In the rows, 128 means zero.
One turn sends every row of this set to another row. A few are shown first. Where does it send the rows asked after them?
Q267: [117 104 140 128 106 101 159 137 126 155 115 105  92 127]
Q668: [149  97 135 131 115 130 172 134 148 138 133 165 120 134]
Q8: [132 140 148 107 141 149 140 140 159 132 122 132 149 112]
Q872: [109  98 141 131 139 128 118 144 109 124 149 134 101 151]
Q451: [156 145 130 132 119 139 128 115 144 116  97  94 121 117]
Q589: [102 108 127 122 119 121  94 159 137 113 126 132 117 134]
Q82: [119  92 141 116 124 143 118 174 136 105 124 130 117 142]
Q513: [132 110 126 120 126 148 137 157 130 176 152 102 134 130]
Q781: [113 122 117 121 126 118 106 109 144 116 107 148 109 115]
Q881: [151  94 147 126  94 106 111 127 158 143 142 107 121 130]
Q551: [144 118 148 128 123 100 151 124 121 107 146 108 102 150]
Q812: [114 116 128 135  96 112 145 144 144 109 131 102 153 116]
Q602: [151 139 100 113 116 133 165 136 146 139 141 122 134 108]
Q299: [148 136 116 133 131 152 156 139 109 118 128 148 112 152]
Q167: [179 112 137 123 123 132 130 163 145 128 145 105 139 144]
Q787: [135 129 129 122 169 113 162 149 124 123 117 118 113 113]
Q569: [149 109 120 161 128 151 118 150 144 144 111 119 153 106]
Q372: [148 108 120 130 141 117 150 106 138 164 112 104 116 100]
Q19: [134  99 101 112  99 107 122 139 120 124 126 145 130 155]
Q699: [144 107 137 147 129 148 118 148 151 181 117 111 112 141]
Q756: [150 128 120 126 106 146 106 151 130 118 134  88 132 147]
Q548: [120  93 103 143 127 152 139 130 140 134 144 118  85 129]
Q829: [135 108 107 162 127 139 131 104 133 167 114 117 104 133]
Q225: [149  86 132 161 148 118 159 135 129 136 127 136 146 126]
Q790: [137 117 136 114 162 108 121 121 121 134  96 146 129 140]
Q36: [143 139 120 120 142 161 119 142 118 113 105 124 105 146]
Q597: [154 124 127  93 125 105 143 157 129 154 127 137 106 150]
Q969: [135 121 114 137 131 160 109 123 123 142 127 131 162 136]
Q868: [125  93 148 140 128 129 134 147 161 144 127  95  85 127]
Q643: [143 121 109 139 119  91 144 149 112 149 129  99 145 136]
Q978: [132 121 168 130  98 110 119 125 148 147 102 113 135 139]
Q715: [129 105 120 125 124 122 135  92 139 101 110 134 110 114]
Q504: [128  91 153 156 140 112 163 145 124 136 139 133 136 140]
Q146: [118 127 144 126  99 111  97 132 160 137 116 117 134 121]
Q496: [135  92  97 118 140 148 147 159 121 148 120 136 101 124]
Q361: [119 132 116 136 134 144  92 132 142 136 117 132 150 115]
Q10: [160  97 144 128 117 125 157 127 153 154 149 148 138 138]
Q300: [176 135 132 153 126 123 152 127 136 132  93 119 134 124]
Q743: [139 129 136 119 109 112 118 120 120 114 112 102  93 156]
Q129: [127 129 131 139 123 143 146 109 136 135 102 158  98 116]

Q167 goes to Q551
Q643 goes to Q597
And these:
Q513 goes to Q267
Q548 goes to Q829
Q10 goes to Q504
Q756 goes to Q743
Q82 goes to Q715
Q790 goes to Q8
Q361 goes to Q146
Q881 goes to Q872

